One turning vector, and how many steps it has turned
The counts run from 0 to 356.
148 165 110 122 142 136 134 152  97 101 148 134 144 154 122 109  92 152 105 110 113 156 160  92 125 123  91 123 128 132 146 150 119 152 112 102 133 130 165 110 134  99 156  99 148  73 119 148 143 138 120 140 159  96 129  93 126 116  97 127 152 120 121 123 156 122 123 140 131 | 200
137 148 130  87 130 116 130 125 131 106 143 119 109 155 127 119 131 166 124  85  96 113 121  98 164 114  80 119 113 157 168 159 131 150  84 119 105 121 110 149 127 127 130  87 153 106 140 168 136 127 142 113 130 133 101 117 161 114 131 116 123 124 154 120 107 114 149 151 124 | 229
146 116 142  90 142 115 159 132  66 146 162 103 144 138 127 131 126 122  80 100  99 120 123  93 123 125 123 106 100 136 102 104 147 111 127 154 143 158 125 109 134 112 150 124 144  88 138 166 152 143 138 152 137 146 143 117 149  94 130 120 136 154 142 157 140 112 113 144 131 | 130
146 125 144 101 120 139 143 112  83 123 153 112 132 160 157 102 114 107 115 103 119 143 122 114 162 112  67 146 126 111 125 104 118 130  97 145  99 106 124 130 122 120 145 112 128  86 125 136 124 146 147 154 128 102 157  79 153 127 124 109 145 131 134 143 109 114 147 160 138 | 176
154 121 120 121 158 142 130 113  50 111 129 105 133 147 127 125 125 100 149 125 133 143 141 112 126 106  84 118 119 150 149 146 100 149 126 111 129 130 173 132 122 134 130 101 147  82 125 151 172 116 127 126 134 143 125  92 149 125 112 116 144 129 143 131 130 116 143 189  96 | 257
136 167 129  99 144 137 162 138  80 108 135 134 120 142 135 125  97 149  88 139 137 145  99  85 113 158  81 133 114 102 146 134 150 161  81 127 144 130 138 105 162 121 108 105 127  99 132 149 176 125 129 130 133  87 123 102 137  89 119 129 105 118 126 135 136 128 123 180 119 | 92
115 123 144 127 169 115 126 128  66 121 122 102 131 133 104 115 123 101 126 120 110 126 132 103 115 107 110 100 101 130 141 112  98 119  90 164 107 122 156 115 143  99 111 115 141  95 137 163 147 119 133 160 153 128 118 104 158 127 151  97 150 148 139 141 153 118 109 165 125 | 190
130 121 165 123 162 110 130 151  58 109 119  95 121 132 121 112 143 112 133 124  93 122 130 112 116 120 118 105  89 162 151 135 122 138 104 145 140 112 144 125 135 129 146 116 158  81 118 159 160 127 134 148 133 149 127 113 149 117 127  85 140 136 138 154 134 128 119 173 115 | 189
139 126 130 135 155 120 124 145  86 114 129 110 157 126 124 108 121 125 101 131 140 134 132  80  97 126  75 105 105 186 150 126 120 127  84 125 122 130 142 138 152 118 117 126 138 125 156 133 169 103 132 147 160 124 116 109 164 100 111 107 146 115 127 139 151 138 134 146 135 | 77
144 151 139  99 142 130 164 111  89  90 136 106 130 146 145 133 123 132  86 109 129 135 132  96 139 137  84 131 107 127 139 117 156 162 125 126 121 111 143 118 147 120 106 105 153  85 106 158 160 136 130 102 121 112 118 107 142 108 120 132 115 118 148 146 127 120 112 192  97 | 344
111 174 149 124 119 143 166 149  90 105 152 142 138 141 159 105 118 137  77 124 111 121 124 104 116 159 102 137 115 108 132 126 170 151  98 139 135 108 107 148 135 117 133 128 116  84 117 145 144 164 165 121 151 105 145 100 166  90 110  95 116 132 131 151 125 119 141 154 127 | 349
109 143 139 137 143 110 126 165  94 107 142 103 107 145 119 106 134 136 106 151 104 139 117  81 107 122 125 113 112 122 158 133 113 133  91 139 136 132 153  99 136 122 150  87 148 113 154 140 149 155 128 171 140 117  97  79 149 101 129 105 116 135 155 150 136 123 119 145 137 | 122
124 112 158 105 138 122 129 134 115 117 153 101 147 125 158 103 116 113 114 105  88 141 112 121 125 114  63 116 104 144 101  98 109 121  90 131  88 109 139 105 125 115 122 136 136  87 117 148 184 103 134 145 144 118 140 116 139 115 143  92 147 130 155 136 151 151 140 139  85 | 103
152 129 158  99 143 112 160 136  72 149 137 127 150 116 136 124 128 122  84 141 118 143 138  85 132 145  82 113 118 154 134  91 128 126 113 141 101 122 113 122 151  97 129 120 118 112 121 162 153 130 159 137 147 140 153  98 153 100 119 126 160 138 148 137 144 114 153 149 123 | 217
143 111 126  99 121 131 145 133  89 144 142  83 170 120 110 109 120 111 116 139 131 134 140  82 126 127 103 106 106 161 123 126 113 106 108 128 137 136 135 140 119 110 116  86 157  94 132 133 152 127 147 180 124 154 122  81 181 113 123 102 148 134 133 155 116 104 150 158 139 | 254
148 121 150  87 145  90 133 134  98 107 127 132 127 142 143  71 135 137 106  86  85 126 123 103 180  93  90 121 115 157 145 166 106 140  92 148  96 110 136 101 119 128 139 109 157 102 158 154 127 128 149 128 148 103 106 116 136  96 152 145 147 136 130 133 123 115 136 136 114 | 301
116 183 125 103 142 124 138 163 118  87 136 130 143 133 149 120 113 158  97 116 141 118 123  85 120 107  89 109  99 165 150 123 141 146  76 114 102 139 136 128 134 119  85 104 119 110 145 162 150 112 142 135 149 116 110 110 140 112 141 102 115 115 140 135 141 144 146 140 124 | 164
127 147 113  86 145 156 109 119  84  86 155 108 104 163 117 142 121 135 114  94  93 130 137 115 142 102  98 115 125 143 149 164 152 149 104 111 114 156 156 155  95 145 151  95 128  81 120 198 133 138 128 112 133 119 119  99 126 108 123 109 120 112 146 135 110 111 137 157 138 | 60
134 105 137 111 121 117 144 113 100 133 145 104 164 128 138  93 122 128  84 106 120 127 135  99 160 122  89 114 103 137 112 109 117 128 136 114  88 132 113 127 112  83 151 127 123  89 122 159 139 141 127 126 171 131 119 104 174 105 135 133 159 128 172 158 160 107 142 143 110 | 213
 91 131 133 121 143 138 131 152  93 137 145 123 129 114 141  88 130 149 111 167 115 146 123  92 109 128  88 128 115 133 147 117 112 132  74 119  86 124 135 123 130 104 134 101 103 116 157 149 160 125 131 143 145 130 107  94 170  99 119 110 120 134 176 155 138 119 150 128 114 | 40
148 142 142 113 127 117 145 133 110  97 158 124 143 160 130 136 109 125  83 111 107 116 125  87 117 152 105 113 126 130 154 131 144 136 110 127 148 116 135 128 142 100 173 106 154  72 106 166 139 181 153 135 120 100 134 113 155  92 120 110 135 134 120 130 126 110 134 132 140 | 203
122 155 117 122 145 146 126 145 104 108 137 120 159 129 142 115  84 142  82  94 117 140 135  90 113 109  87 100 112 147 135 111 109 148 108 123  92 138 125 129 141  90 115 129 125  77 138 188 162 123 115 138 165 122 112 108 139 126 137 120 157 125 139 138 164 140 138 151 127 | 273
139 135 115 139 134 111 132 117 102  92 141  91 158 147 117 103 118 148 103 102 141 121 128  93 140  97  90 107 106 114 134 143 131 161 111 138 141 130 128 135 135 113 128 121 159  92 158 124 124 130  87 113 159  99 117  99 174 107 111 131 139 142 136 150 126 139 118 172 132 | 265
133 147 165 102 133 110 145 124 129  86 150 120 137 163 147 109 128 137 121  77  90 104 113 123 147 126  86 135 104 151 150 152 129 141  84 135 125 118 115 121 136  99 115 122 158  93 133 162 131 127 158 109 154 117 128 130 138 122 143  85 137 129 138 118 129 141 139 166 111 | 162
164 114 135  99 143 123 141 145  78 135 136 134 131 123 114 104 120 155 132 140 131 136 128  80 139 118  78 113 117 158 138 148 113 148  93 134 126 109 153 106 134 141 148  88 161 107 151 100 175 119 132 136 125 121 135  92 157 106 105 133 139 141 122 134 134 127 149 125 124 | 114
154 132 138  96 165 113 106 131 101 103 118 117 144 122 110  99 128 136 129  89 118 132 143  94 141  91  93  88 120 132 147 164  98 147  79 142 125 128 122 122 128 120 137 129 166  90 136 171 131 136 130 141 163 114 126 112 162 122 146 135 150 136 117 144 126 114 136 164 139 | 192
150 133 132 108 121 131 140 130 130 110 149 137 153 138 156 118 103 177 102 111 130 113  98  75 136 140  49 104 117 148 144 128 132 145 104 113 113 107 119 134 131 126 134  85 147 106 127 115 160 129 130 103 136 104 134 100 160  81  92 125 116 137 136 138 147 130 159 114 118 | 32
168 148 141 103 125 113 163 114  98 100 152 106 132 123 144 113 104 128 103  99 116 145 102  94 142 156 112 115 120 142 139 138 148 169 113 115 137 107 144 103 137 124 123 105 168 102 107 145 180 147 136 129 113 101 107 119 153  91 140 138 125 109 110 136 117 102 111 176 113 | 343
142 149 140  89 118 123 144 151 106 109 135 117 115 159 133 129 149 151 141 120  88 118 118 107 134 135  86 117 112 146 162 164 125 157  94 107 140 123 127 122 118 135 128  93 155 113 128 174 162 133 142 126 132 130 113 123 143  85 117  94 117 119 164 144 122 113 143 155  93 | 230
138 146 136 109 134 142 112 137 108 132 147 115 122 161 116 127 120 150 126 111 100 105 125  81 128 114  80 101 129 119 170 160 116 133  90 152 129 118  94 149 144 117 160 103 159 103 148 156 120 150 121 120 130 125 127 107 176 112 116 100 129 142 145 138 125 125 139 149 151 | 120
161 154 119  96 117 118 170 130 111 107 161 125 150 113 124 108  91 131  94 110 106 148 124  78 148 151 115 130 110 154 145 132 147 138  94 116 123 118 134 114 133 116 126 109 155  91 134 158 155 154 158 152 122 106 103 113 152 118 131 149 132 112 100 142 122  91 138 160 148 | 342
137 132 142 112 139 140 125 122 122 123 142 118 161 134 161  91  99 125 100 113 110 121 109  92 153 105  62 111 114 155 101 105 100 136 102 136  73 107 120 118 121 117 121 101 123 108 142 146 154 118 125 134 146 108 133 109 178 116 156 115 132 139 145 153 151 135 155 132 121 | 104
155 125 159 123 112 111 142 115 107 108 142 119 145 172 152  98 124 125 105 114  89 134 131 114 153 149  75 146 117 148 136 114 122 137 122  99 103  71 140 112 133 111 141  96 154  79  85 140 144 156 161 108 135 101 140  99 159 114 121 114 163 113 146 125 121 119 148 130 119 | 286
123 143 125  93 136 122 130 164 102  82 152 136 121 163 117 121 113 139 118  88 111 141 141 113 122  92  86 129 114 138 126 144 107 120  84 123 129 160 165 105  98 113 147  94 150  63 120 138 148 134 151 139 158 102 148  84 111 116 115 114 143 129 159 122 130 139 140 132 109 | 309
163 116 125  87 142 144 129 108  76 101 159 107 153 111 112 112 125 101 132 106 140 151 155 105 138  95  89 105 124 176 119 126 120 140  99 125 106 136 150 148 115 135 153 120 144  66 121 128 149 141 140 129 130 134 131 110 177 128 144 142 152 119 129 137 115 116 157 157 129 | 0
146 129 164 100 151 113 128 146  68 115 131 103 130 115 132 112 127 123 128 110  99 115 126  99 123 123 108  86 104 162 143 155 130 143  93 159 142 108 126 144 141 157 158 119 155  91 139 168 143 132 148 131 125 145 113 127 188  99 139 100 139 136 109 148 110 123 127 155 139 | 188
137 132 151 107 130 148 142 136 111 110 152 131 137 155 155 132 120 158 104 133 109 101 111  90 124 149  75 116 118 129 146 116 154 155 108 113 113  89 111 157 139 128 146  95 122 104 127 145 146 161 143 110 128 130 117  98 180  87 100  94 128 128 153 138 124 126 161 126 134 | 33
145 163 127  97 118 125 134 124 124 101 144 130 155 137 154  89 102 148 100 118 129 151  96  81 141 133  58 123 131 123 127 126 123 159  93 117 139 126 126 100 146 121 130 116 128  82 141 132 166 137 122 133 151  85 130 111 142  91 110 156 127 121 121 137 136 132 135 154 127 | 347
116 146 133 120 152 138 137 161  88 137 150 122 151 117 151  93 102 148  90 129 116 146 115 103 117 127  67 112 115 175 117 104 134 135  81 129  64 119 128 134 154 134 110 121 101 109 147 151 165 129 134 135 139 116 112 100 167 110 128 113 131 135 132 141 137 150 156 123 125 | 356
172 119 141 118 135 120 153 108  67 111 128  96 148 151 122 134 116 106 116 130 141 135 134  86 126 135  81 120  99 121 141 107 140 123 122 154 139 105 123 127 152 120 127 108 163  99 133 128 149 140 139 133 114 133 146  88 180 121 103 115 154 130 138 140 112 113 137 174 126 | 6
134 135 128  99 125 128 138 131 122  83 145 114 159 132 126  95 118 138 121  80 122 128 152 110 145 105 111 116 107 164 145 155 132 171 100 107 112 116 133 152 118 102 111 107 160  82 128 153 128 137 139 123 151 124  90 118 178 125 131 124 132 113 144 122 124 111 134 173 129 | 338
120 127 139 107 156  93 170 125  86 116 155 112 129 133 125 114 102 149  77  94 134 136 109 100 131 120  91 121  89 162 138 114 149 135  83 148 112 143 138 104 167 123  98 118 156 114 162 148 157 114 142 128 132 114 119 120 150 109 134  99 132 127 125 114 114 163 139 146 117 | 160
147 117 142  94 168 124 113 132  80  97 144 122 140 131 132 131 124  88 108 102 115 126 127 121 115 103  67 112 106 160 128 119 123 120  66 143 122 127 130 134 141 150 139 127 129  87 106 136 137 136 158 134 137 122 155 103 170 102 137  90 134 129 135 122  92 140 159 133 141 | 248
101 146 122  98 122 114 140 132  81  92 146 121 120 155 147  80 124 121  81 108  90 153 118 124 137 107 111 150 121 159 102 146 140 133 102 139 117 136 168 100 131 134 147 119 124  71 139 133 131 125 160 145 147 106 123 111 129  98 135 107 137 125 124 134 119 135 131 132 117 | 241
